T: rows in 3 groups, each row roughly a mix of its group's directions (some rows in no group):
T (141 x 12):
[[ 26   5 -23  42 -11  22 -25  -3 -11  11 -10  10]
 [  3  15  -3  10   1 -21   0  30  50  -4  20   4]
 [ 10 -59  10  -7  -2  -1 -10 -18   9  14   6 -14]
 [-19   3   5 -52  25  16 -16 -14 -15   0   4   2]
 [-22   2  20 -16   8  36   8  14 -19  35  12  15]
 [ 18 -17  19  18  -6 -20 -12 -14  31  -7 -26 -30]
 [-28 -15   7  -2 -18  17 -17   5  25 -20  37  16]
 [ 16   0   2  25 -30  22  -6  14  22 -35  18  11]
 [  8  35  -8  23  -4   9  19  20 -16 -30 -25 -13]
 [ 20  45  16 -14 -10   1  27 -16 -15 -21  -3   2]
 [  7 -10 -37 -27  -6 -35  -5   6 -19  -5  18  21]
 [-23 -22  50  -4  26 -10  -2  -2   3  -9  17   7]
 [ 30 -20  29  24  -9   4  10 -32   1  -8 -18 -19]
 [ -4 -24  -7  37 -12 -25 -11   2 -17   7 -18 -34]
 [  9   9  40  12 -30  16  23 -16  -6 -18 -13 -16]
 [  6  -6 -31   5   0  44 -21  -4  26  14 -16  -9]
 [ 12  -9   8  27  33  22  -5   1  14  17  18  35]
 [-18   8 -12 -15 -28 -11   0  16   9 -33 -18  36]
 [-27  17  -9 -10 -16   7 -44 -20 -22   3  10 -16]
 [-31  -7  29 -11 -16 -26  -7 -24  -3  29   4  16]
 [ 16  -8   9 -13   9  23  14 -20  12 -39 -20 -28]
 [  1  40 -14  21 -10   4   6   2  34 -20 -26  -2]
 [-17 -24 -25  11 -26   3 -27 -15 -18   3 -17  28]
 [ -3  26   6  12 -15 -26  14  15  10 -34 -23  26]
 [-22  15  -7 -34   7 -21 -22 -23 -19  21 -16 -12]
 [  7   1  -1  26   8  -2  38   6  -4   7  46  15]
 [-10 -21  14  40   3  16 -19 -16  30  -3  -6 -23]
 [ 12  -1  28  -5   7  16  28 -11 -21  20 -41  -3]
 [-27 -13 -17  18  27 -17  -2 -16 -17  -7  -3  39]
 [ 40  27 -14   4   5  33  -5   0  -1  -2  14  28]
 [-25  18  18 -47   6  21  -3  -2 -25   3   5   2]
 [ 11  -2  28  26  -6  26 -26 -23   8 -24 -21  -8]
 [ 13 -16   3  20 -26  29  22  30  -8  20 -17  12]
 [  4 -32   0  10 -15 -31   2   5 -35  -1  13  30]
 [-13   1 -43 -12   9  -7 -19   1   9 -13  -6 -41]
 [  1 -21  43  26 -20  -1  11   9  -2 -20  -2  26]
 [ -9   9  -8 -11  17  -5 -13   7 -52 -10  -9  30]
 [-22 -31   4  -8  -5  32  -7 -18  32  10  12 -20]
 [ -6  17  13 -12  -2   6  15 -18  15 -12  53  15]
 [-11 -17 -28   0 -40  23  14   7  20  17  15  14]
 [-37   0  24   3 -12 -19  14  -7 -17 -29 -28   6]
 [ -5   1  43  27  13   3  -6   1   6 -14 -32 -24]
 [ -7  -6  10 -23  34  38  -4 -19  10  13  -2  26]
 [ 10   9   9 -20 -21 -21  13 -14 -31 -10  35 -22]
 [ -2 -27   1  17 -24  30   0  -8   2  11  14 -43]
 [  1 -26 -13   3   2 -16 -38 -18  -4  24  26  23]
 [ 31  22  11 -20 -17 -25  33 -21  10   6  11   1]
 [ -9  14  12  -5 -18 -42  13   5   4 -41  -4  13]
 [  0 -29  -7  31 -35  15 -15 -19   5 -20   7 -15]
 [ 18 -11 -22  -8 -17 -51  10  13 -21  -9   6   3]
 [-14 -13   0 -19 -17   5  40   8  -5   0  -8  43]
 [-13  23   9 -25 -37   3  33  -9  -5  -6 -16 -18]
 [ -1   0  13  -4   2  29 -31 -40   6 -24 -15  13]
 [-17  25 -10   3 -16  32   4  -5  44 -13 -15   6]
 [-11  19 -24 -17 -19  -3 -40 -24  -6   8  -5 -24]
 [-14 -20  13  26 -24  20 -38  -3 -10   9 -24   1]
 [ 13 -30  -5  18   9 -19   5   2 -14 -28 -29  30]
 [-10  20 -47   4 -22  -2  -8  33   6   7  -7  13]
 [  5   9 -34  -5  25  -5 -22 -40  -8  21   6   4]
 [-10 -12   5 -15  20  15   2  45  11  -4  23  29]
 [-13  35   9   3  32  -6  -3 -11  -3  -4   6  43]
 [  7  -3 -50 -18  -1 -24   2 -11 -14 -22   4 -20]
 [ 36 -14  20  11   1 -12  41   8   4  13   7 -23]
 [  7 -27 -14  -5 -19  28 -14 -28  16  24 -20 -18]
 [-11 -52  23   9  -4   6 -10  -5  14  29  -5   0]
 [-33   6 -23 -19   9  -4  23 -20  24   6  -8  31]
 [  8  39  -4   0  10  -3  38 -14  24  -1   4  27]
 [ -4 -28  14  21  -2  21 -35   1  21 -28   1  18]
 [-28 -40  32  -7  -2  -6  17  12   3   3  -2  26]
 [ -9   7   6  -4 -13  40 -31  22  -2   4   5 -34]
 [ -7  25  29  -6  -2   1  -6  20 -28 -26 -22  26]
 [ 25  44 -19  12   9 -17  15   5  -5  -5  13  27]
 [-32 -10  -4  23  42  -8   5 -15  13  13  -2  25]
 [ -9  32  12  -1   4 -11  52   5   2 -17 -16  -4]
 [  2 -37  -9 -20  -1  34 -14  35  10   5   9   3]
 [ 13  17  21  -9   8  16  17  30  21  19   9 -36]
 [ 29  25  17   8 -10   0  23 -16 -25 -13  27  19]
 [ 22  24 -22  -8  -4 -16  42  -5 -10  20   8  22]
 [-23  28  17 -29  29  10  11  -5  -3  16  28   2]
 [-22   8   1 -21  -9  33  -1 -23  32  24  -2 -18]
 [ -7 -18   2 -26  14  15  24  33  30  21  14  -2]
 [ 16  28   2 -10  -1   1  20  39  -8   8  38   0]
 [ 16  -3  -4 -17  -1 -37 -13  -5 -21 -40 -18  14]
 [-11 -20   5  19  -1 -10   3 -40  34  17  -1 -25]
 [-18 -15  15  24 -41  -1  21  21  17  -7 -20  10]
 [ 12   4   7  22 -17  32 -14  27 -24 -19  27 -10]
 [  3  17 -12 -30 -44  19 -15   8  20 -11   6 -11]
 [  5  -5 -23  15  21  12 -34   3  26 -12 -33  14]
 [  9   0 -28  28  24 -34  22   5  -8 -24   1  -9]
 [ -5   5  -3  19  21 -22  -3  42  -3  13  33 -14]
 [  2 -27 -14   7  -3 -24  19  -8  44 -10 -19  18]
 [-11   3  14  -7 -40 -14   6   8 -16 -21  41  -1]
 [ -3  15   9  28   0 -13  35  -2  26  21  12 -30]
 [-19   6  -2   2  15  -5 -41  -4   6 -23 -33  26]
 [  9  36 -21   7 -25 -17  18   4  -7   7  16 -34]
 [ 20 -22   2   7   1 -11  38 -14  -8  38  19  -9]
 [ 28  10   7  17   9 -34  23  29  10  -8  22  13]
 [ -2  14 -13   1   1 -10 -22 -57   7   0 -11 -17]
 [-26  35   7 -13  17  31 -15  10  14  20  18  -3]
 [ 20  30 -33 -17   5 -13   4   1 -33  20  10 -14]
 [ -3   3 -13 -22 -36   6  -3 -10  10 -38 -28  15]
 [-17 -11  -5  29  31 -34   5 -21   5   1   0  27]
 [ -4  24 -21   8 -19 -24  28  30 -25   2  -8 -14]
 [-20  23   0  -3  -9   8 -55  -7   8 -17  -8  -3]
 [ -7 -39 -22 -29   6  12  -6 -17   2  29  10 -18]
 [ 25   4 -44  24 -30 -10  13   0  16   5  -4  -7]
 [-30   2 -36   2  32  -8  -3  -6   3 -12  33   8]
 [ 25  -9  -9 -33 -10 -17 -15 -15 -19 -13  19 -33]
 [ 31 -25  25  14  11 -18  11  -1   3   2 -32 -26]
 [ 11 -13   0   2 -13   2  -8  38  42  -3  -7 -28]
 [-13  21 -19 -25   9 -21 -25  33 -21  -5  -2  17]
 [ -8 -37  24 -36 -13 -16   9   6   1  19  15 -16]
 [ -2  25  -4 -33 -28  34  15 -11   5  13  22  -4]
 [ 12  17  10  -2   2  -8  35  39 -21 -24  10  13]
 [-35 -34  18 -18 -15  -7   3  -5  15  31 -10 -10]
 [ -3 -28  41  -5   3  -4  -8   3 -37   3  25  -7]
 [-29  21 -19  -4  -9 -24   5  20   3  42  11   5]
 [  2  25  10  14 -23   4  34  12 -26 -17 -23  19]
 [  2   6  -8  -9  22 -28  41  -7  -9  15  12  32]
 [ 14 -15 -33  17 -30 -32  12   0  12   3  11 -22]
 [  8   3  22  -1  14  26 -30 -23  28  26  16  12]
 [-32  24 -22 -16  17   7 -34  -6  26   9   5  -1]
 [ 12  -3 -17 -10  -6   1  -9 -18 -25 -53 -13  -5]
 [  4  26 -28  11  24   2 -19  -7  38 -14 -19  -4]
 [ -4  17  -2   5  -4  -3  28 -31  -4  -7 -11  48]
 [-11   2 -46 -20 -34 -10   8  19  -5  12   6  11]
 [  0  -3   1  -6 -26  19 -17  14  43   1  -2 -35]
 [-43   4   8   5   6  10 -40  -9  18  -3 -20 -15]
 [  6 -37 -16  -6  -9  25 -33 -27  12  11  -9  -8]
 [ 16 -24 -23   5   3   9 -19 -46  16   9  -8 -17]
 [ -6  15 -11  -2  -3  21 -17  26 -22 -42  -6  25]
 [-24 -29  53   3  -3   6  14   4  -6   9   8  -5]
 [ -2  -8  -9   0 -18  26 -24  35 -32  -7  11 -23]
 [-16   3  20  20   9 -22 -14  40 -16  -3  25  19]
 [ 17  -8   3 -21 -29   3  18  -5  32  16  -5 -37]
 [ 23   1   1  34 -20  23 -17 -12  11 -19 -19 -28]
 [ 16  23   0  26 -12 -26   0  15 -37 -16  -2 -23]
 [-20  49  14  11   3 -35   1   5 -11   2   3 -12]
 [  5  -7   9  20  -6  -1   5   5  60   3   6 -19]
 [ 17  14   4   4 -15  35  30  16   4  -9  33  18]
 [ 19  35  29  29  19 -14  -6   2 -10 -26  -9  -4]]
which group is each row in? (one row of each group first):
[-16  23  -2 -35  27   6   7 -25  24  -6 -22  -6]
N
[  2  14  -8 -21 -11  25 -17 -24  21  15 -14 -38]
Q
[ 32  -6   7  18  -1 -32  26  -4  17 -22  -5  27]
L

[ 23  24  16  -5 -15 -18  16 -35 -26 -22  -4  -6]
Q
[ 18 -11  19  32  17 -14   2 -19 -17 -25 -20  24]
L
[ -2  -5 -50 -24  16 -13 -15 -13  26   1   8   1]
N
[-22  21  -2   0  21 -22   7 -29 -15  28  30   4]
L
[ 15  -3  13   8 -16  49  -4  -9 -22  19 -10 -23]
N
[ -8  23  14  -2 -20 -36  10  -1  -5 -26   6 -36]
N
[ 21  -4  17 -10 -38 -12  17 -13 -35 -22   4  -3]
N
[ 20  21   0 -24 -15  -7   3 -11 -39 -22  -8  29]
L
[  7  30  19 -11   9  19  26 -14 -14  13 -37 -13]
N
[  7 -12  17  -9   7  38 -11   7  32  34  13  10]
Q
[ -8 -10  20  15  32  29  -5  -4  12  34   1 -25]
N
